A single turn carries every row of the set below to another of its rows. Some are shown first; where does it send the rows asked next?
tuzaz: [ 1.17 -0.24 -0.38  0.84 -1.18  0.10 -1.42 -2.95  1.11  1.47 -0.74 -1.71
  0.49 -1.48 -0.68 -1.70  1.03 -0.24  0.32 -1.19 -2.07 -0.51 -0.31 -1.57]
mezu: [ 0.39  0.12 -0.66 -0.85  1.15  0.52 -2.42  0.54  0.34 -2.62  0.76 -0.06
 -1.39  0.38 -0.44 -2.05  2.99  0.39  1.50  1.18 -0.54 -1.51 -2.85 -0.89]
ninob: [ 0.86  0.76 -0.71  1.10  1.10 -0.33 -2.54 -0.91  1.77  2.29  0.27 -1.94
 -1.67  1.64 -2.31 -2.28  1.64  0.89  0.67 -2.59 -0.37 -0.38 -0.91  0.12]
Mefo: [-0.77  2.22 -0.39 -0.31  0.46  0.27 -0.09 -0.03 -1.11 -0.01  1.35 -1.52
  0.66  2.03 -0.37 -0.56  3.01 -1.21  1.17 -0.76  1.32 -0.89 -0.42  1.63]
Mozof: [ 1.86  1.34 -1.69 -0.79  0.01  2.04 -0.20  1.63 -0.39  1.07  1.50  0.15
 -1.42  1.84 -0.94 -0.63  2.72  0.30  0.16 -0.19 -0.10 -0.35 -1.25 -0.40]
Bapul: [ 1.42  1.28  0.62  0.56  0.68  0.80 -0.25 -1.07 -1.61 -0.64 -0.04 -1.88
  1.99 -0.29 -0.30 -1.36  3.06 -1.25 -1.10 -2.44 -0.89 -1.09 -2.19 -1.12]
vik: [-1.54  0.39  1.14  0.08  1.34 -1.42 -1.23 -0.41  0.76 -2.08 -0.53  0.77
 -1.26  0.65 -1.33 -0.82  2.31 -1.85 -0.40 -1.13  0.04  0.46 -3.28 -1.71]
Kalin: [-0.65  0.37 -1.24  1.12 -0.39 -0.41 -3.27 -0.06  1.76  0.39  0.84  0.73
 -1.79 -0.89  0.28 -0.22  1.06 -1.65 -0.59  0.08 -2.05 -0.14 -1.17 -0.51]
kuf: [ 0.79  0.75 -0.42  0.28 -1.46 -0.46 -2.29 -1.74  0.30  0.30  1.00 -2.64
  0.63  1.34  0.97 -2.30  2.07  1.17  1.43  1.00 -2.00  1.46 -2.36 -0.55]
Ruvi: [-0.67  1.98 -0.73 -0.19  1.20 -0.41 -2.63  0.70  0.58 -0.40  0.43  0.91
 -1.45 -0.76 -1.24 -0.82  1.36  1.69  1.21 -1.99 -0.33 -0.69 -1.15  2.02]
Rek: [ 1.07  1.13 -0.22  0.36 -0.86  1.17 -2.35 -1.41  1.07  1.79  1.56  0.57
 -1.00  0.92  0.86 -1.42  2.07 -1.03 -0.14 -2.31 -0.96 -0.96 -4.12 -0.05]
favu: [ 1.24  0.00 -0.29  1.58  0.39 -1.00 -3.75 -0.86  1.63 -0.48  1.51 -0.63
 -0.55  1.13  0.78 -2.59  0.70 -0.64 -1.00 -1.92 -0.58  0.10  0.06 -2.69]
bik: [-1.27  1.21  0.90  0.45 -1.10  0.08 -0.98  1.03  0.82 -0.57  0.23  1.93
 -0.59  0.39 -1.21 -1.55  2.42 -1.09  0.02 -1.82  1.72 -2.69 -0.96 -0.72]
zunu: [-0.18  1.10 -0.42  0.01 -1.75 -1.72 -0.48 -0.57  2.68  0.56  1.09 -0.83
  0.91 -0.05  2.18 -0.62  1.17 -0.68 -0.04 -1.42 -0.90 -1.61  0.78 -0.84]
Nezi: [ 0.26  0.42  1.38  0.00 -1.49 -1.56 -0.72  0.54 -0.83 -1.52 -0.47 -0.97
  1.09  0.48 -1.76 -1.67  1.70  0.86  0.27  0.48  1.24  0.69  0.18 -1.71]
Kitar: [ 0.65  1.39 -0.32  0.81 -1.07 -2.44 -0.59 -2.61 -0.22 -1.54  0.99 -2.00
 -0.37 -0.74 -0.81 -0.30  0.77 -0.87  0.92 -0.68 -0.39 -2.48 -1.42 -1.44]
Daned: [ 1.49  1.56  0.05 -0.86 -0.61 -3.57 -0.69  0.01  0.33  0.82  1.32 -2.28
 -1.82  0.93 -0.69 -2.26  2.41  1.23  0.84 -1.59 -1.28 -1.26 -1.17 -1.43]
nivu: [-1.86 -0.67 -1.28 -1.47  0.71  0.87 -1.62  0.35  2.05 -0.45  0.45  0.05
 -0.93 -0.87  0.10 -1.74  1.93  0.97 -0.04 -2.04 -0.36  1.24 -2.54 -1.50]
Tul: [ 1.67  1.93 -0.14 -0.47 -0.29 -0.32 -1.71  0.03  1.56 -1.76 -2.36 -0.67
  0.34 -0.29 -1.32  0.14  3.84 -0.85 -0.18 -0.96 -0.26 -0.35 -2.43  0.11]
zovid: [ 0.08  0.70  0.54 -1.43 -1.04  1.30 -1.64 -0.16 -1.78 -1.58  0.75  0.49
  0.31 -0.43  0.97 -0.02  3.80 -0.14  1.22 -2.54 -0.69 -1.09 -0.06  0.56]
Vobo: [ 0.88 -0.88  0.21  1.29 -2.77 -1.97  0.20 -0.80 -0.78 -0.46  0.85 -0.64
  0.07  0.77  0.40  0.12  4.34 -0.99  0.89 -2.09 -0.02  0.54  0.02 -1.06]
zape: [ 0.70 -1.47 -0.75  0.38 -0.27 -0.96 -1.79 -1.61  2.44  0.53  0.41  0.79
 -1.07  1.23 -1.18 -0.31  1.19 -0.54 -0.19  0.10  2.14  1.48 -1.61 -1.36]
dinas: [ 1.86 -1.22 -1.37  0.26 -1.20 -0.49 -0.14 -0.34  1.02  0.66  2.97  1.21
 -0.06  2.00 -0.13 -2.55  3.03  1.63  1.66 -1.06 -0.07  0.47 -1.52 -0.79]
Nenut: [ 0.09 -0.59 -0.09  0.30  0.99  3.01 -1.95 -1.58 -0.16 -0.64  0.49 -0.16
 -1.40  3.26 -0.58 -0.59  2.31  0.62  0.79 -1.95 -0.14  0.04 -1.47 -0.59]
buk: [ 1.13 -1.44 -0.44  0.15 -1.74 -0.71 -1.06 -0.25  1.12 -0.75  1.80 -0.99
 -2.78  3.18  0.56 -0.25  1.76  0.69  0.33 -0.22 -0.84 -0.25 -0.88 -1.33]
Topo: [ 0.50  2.55 -0.39  0.67  0.28 -3.42 -1.32 -0.53 -1.02 -0.61 -0.09  0.74
  0.13  0.31 -1.93 -1.58  4.22  0.13  0.92 -2.33 -0.40  0.81 -1.50 -0.43]
fato: [ 1.20  0.40  2.02 -1.64 -0.11 -1.00 -1.08 -0.93  1.04 -2.30 -1.56 -1.45
  0.66  0.35 -0.29 -2.54  2.24 -0.01  0.63 -1.24 -1.73 -1.84 -1.33 -1.53]
Vuze: [ 1.79  0.26  1.23 -0.02 -0.46 -2.18 -0.69 -0.99 -0.21 -0.62  2.46 -0.42
  0.92  1.33  1.29 -1.47  2.11  0.54  1.20 -1.47  1.28  0.42 -0.06  1.53]

fato turns into vik
zape turns into zunu
nivu turns into favu
And these:
Rek turns into kuf
Vobo turns into zovid
Vuze turns into Mefo
Topo turns into Ruvi

